In the rows, zero is written as 128.
T: 3 groups of rows, each row roughly a mix of its group's hidden directions
T (115 x 12)
[[114 143 125  97 124  96 137 167 100 180 123 130]
 [ 62 129 143 139 125 117 131 143  97 130 166 119]
 [130 109 175 138 110 123 163 133 139 115 176 102]
 [ 75  98 131 129 108 138 107 110 128 120  96 167]
 [123 159 109 110 122 147  70 134 107 145 103 155]
 [142 118 154 146 117 148 121  93 145  70 154 119]
 [106 124 128 158 116  99  96 119 102 182 118 149]
 [118 131 131 148 168 135  86 138 127 145  86 166]
 [137 116 158 125 107 119 156 138 152 130 187  97]
 [123 128 100 136  84 109 168 149  98 139 112  96]
 [102 152 158 130 114 103 138 142  85 116 175 124]
 [ 81 122  92 103 118 146  92 124 133 107 116  96]
 [153 160  75 127 107 110 143 138 122 162 100 125]
 [115 116 102  93 118  68 141 157 138 114 113 121]
 [124 130  79 123  76 131 121 112 137 150 108  94]
 [118  82  97 155  92 135 141 109 129 158 157 131]
 [161 126 139 124 137 126 161 132 140 104 189 102]
 [153 125  96 129 119 135 134  74 167 103 145 110]
 [129 125 133 161 130 158 110  91 135  66 126 124]
 [105 132 165 135 145 121 127 167  81 142 101 152]
 [155 147 101 136  88 125 142  99 149 154  89 148]
 [145 184 159 116 136 114 142 166 131 110 109 106]
 [143 131  72 133 101 104 122 106 115 166 104 117]
 [149 124  88 112 107 120 148  91 167 130 153  99]
 [196 112 143 118 149 129 125 118 160 141 103 126]
 [135 121  95  91 127 146 109  93 127  76 131 110]
 [104 111 138 122 156 138 122 160 107 110 190 126]
 [165 180 159 145 134 122 128 142 100 109 104 113]
 [132 129 138 171 133 161  96  96 155  93 147 122]
 [173 130 127 148 167 165 131  92 145 115 148 137]
 [177 127 140 125 140 109 148 139 155 141 135  73]
 [153 144 123 153 135 107 172 158 127 174 105 131]
 [117 164 129 122 101 157 163 141 154  92 142  97]
 [147 138  93  96 100 121 112 122 160 103 167 104]
 [131 134  88 134  98 124 131 111 141 163  78 154]
 [127 143 136  70 150 136 122 144 162  92 112 111]
 [147 126 123 122 135 162  99  87 146  84 161 127]
 [130 131 177  98 168 134 136 134 142  92 138 157]
 [106 140 114 119 138 107 146 174  94 176 115 123]
 [156 111  93 123 124 130 150  85 172 102 136 113]
 [118  81  98 143 109 152 138 125 166 159 152 120]
 [141 160  98 131 105 121 134 114 114 158  71 145]
 [127 160 156 165 125 110 145 160 140 178 129 138]
 [143 147 122 137  89 119 149  98 138 152  71 128]
 [109  70  74 128 123 133 143 125 132 146 143 122]
 [126 128 146 116 174 113 103 158 116  96 158  93]
 [121 109 123  91 119 147 108  78 126  82 137 141]
 [134 134 130 146 128 159  98 101 122  61 123 133]
 [124 121 117  97 116 135  89  88 125  81 157 122]
 [119 118 156 127 169 141 108 138 129 104 188 125]
 [134 111 176 118 165 131 128 127 124  93 158 164]
 [ 83 152 140 138 100 109 111 101 107 124  88 149]
 [152 119 181 137 119 125 156 141 148 126 176 145]
 [111 111  76 101 105 108 129 143 115 138 102  90]
 [149 108 143 135 117 167 126 108 148  67 142 128]
 [117 137 143 118 102  99 142 154 128 144 183  91]
 [130 124 149 121 142 125 104 123 137 187  98 171]
 [147 137 180 139 125 154 169 127 139  99 152 149]
 [101 151 126  99 109 143  98 107 128  74 146 109]
 [120 143 107 114 144 123 100 126  99 131  70 165]
 [ 68 126 154 139 127 121 120 131 111 114 178 131]
 [126 172 152 162 125 110 150 173 133 158 127 119]
 [ 84 130 150 136 131 126 137 140 118 104 186 101]
 [157 141 138 160 161 149 112  80 147 120 157 130]
 [146 124 175 148 145 147 117 105 149 173 147 149]
 [141 102 177 161 115 110 126 139 102 166 127 150]
 [134 145 107 110 124 143  90  92 115 141  84 164]
 [166 160  96 139 120 140 129 100 146 160 103 158]
 [112 105 118  86 135 146  80  98 141  95 130 126]
 [131 102 116  90 136 134  85  91 134  91 153 130]
 [118 136 136 139 153 134  69 134 130 129  91 169]
 [155 153  93 130  94 125 160 123 121 158  86 123]
 [172 107 139 119 162 139 137 149 146 125 177 107]
 [155 151  81 128 114 137 136 120 123 162  85 151]
 [180 123 147 110 132 163 127 111 156 131 168 142]
 [108 129 166 127 145 106 104 188 109 125 126 147]
 [183 120 142 122 121 124 135 107 164 117  86 106]
 [100 136 167 143 152 112 107 170  94 138 111 149]
 [113 141 169 140 156 141 128 111 107  90 152 168]
 [155 130 121 141 129 153 112  85 155  79 155 120]
 [170 100 137 115 157 153 127 123 157 108  92 100]
 [138 116 127  89 156 142  76 109 136  89 124 120]
 [120 142  82 145 112 113 114 151 126 167 106  87]
 [177 102 133 122 151 146 122 114 174 125  98 113]
 [177 163  99 140 112 138 135 100 158 135 141 153]
 [155 140  84 125 118 162 116  81 155 134 143 117]
 [144 157 111 134  97 125 135  99 125 147  69 147]
 [138 158 141 159 106 119 161 164 117 160  96 109]
 [177 131 107 130 138 133 123 109 164 160  85 133]
 [ 86 133  94 127 127 163 104 105 121  85 141 112]
 [113 122 113 132 111 148 111 105 122 142 105 197]
 [162 123 131 121 105 137 138 100 148 106  66 118]
 [103  87  86 124  93 142 161 133 141 134 144 106]
 [ 91 126 127 137 142 128 128 152 110 157 191 143]
 [124 129  91 111 126 124  96 102 135 127  71 158]
 [191 125  96 116 129 147 125 118 154 117  99 145]
 [114 112 125 109 120 148  90  95 129  79 163 122]
 [ 69 116 131 133 109 112 134 151 104 139 172 138]
 [152 189 155 142 133 116 139 160 117 112 119 104]
 [105 119 135 102 144 157  75 109 134  85 134 121]
 [119 128 116 149 113 115 138 118 143  75 164  83]
 [ 89 131 126 132  96 118 105 103 118 124  92 175]
 [117 102 170 135 142 151 162 133 139 105 165 159]
 [140 116 160 168 146 159 119  96 140  82 135 136]
 [109 103 174 159 122 118 105 125 101 158 131 162]
 [137 101 150 128 124  97 148 132 176 113 171 106]
 [106 115 117  86  94 114 139 172 114 149  99 134]
 [112 146 102 111 132 138 152 170 134  96 121  79]
 [116 130 140 141 109 146 120  83 131 143  89 179]
 [ 86 116 155 123 152 122 119 153 105  94 157  96]
 [161 156 102 133 112 118 120 101 146 143  72 138]
 [179 134 106 121 140 145 122 111 146 138  71 133]
 [115 149 119 116 135 128  67 145 120 152  97 160]
 [156 138 119 167 130 111 154 146 144 187 125 135]
 [137 156  68 140 111 125 149 136 137 173 129 125]]
one row of each group, then the others: which group is each in?
[173 176 119 138 127 107 108  97 160 118 119 130]	K
[164 125 153 157 163 151 136  88 149 124 157 135]	C
[130  98 123  98 110 152 110  94 131  77 154 117]	Q

[151 143 105 129 100 139 132 101 128 145  76 168]	K
[131 111 144 147 156  99  96 134  97 169 103 154]	Q
[175 131 118 129 126 155 138  99 170 101 102 107]	K
[151 131 108 124 166 125 136 167 129 149 174  96]	K
[164 126 111 125 144 124 139 155 152 129 188 103]	K
[152 137  90 140 115 104 127 161 132 161 118  80]	Q
[ 88  95  97 135 128 128 106  91 120 132 165 153]	Q
[ 90 131 165 140 124 129 102 169 102 154 106 147]	C
[179 124 106 115 127 145 140 123 130 142  68 132]	K
[148 128 138 144 120 159 111  87 142  72 150 122]	C
[117 127 170 139 147 136 120  99 111 104 153 180]	Q
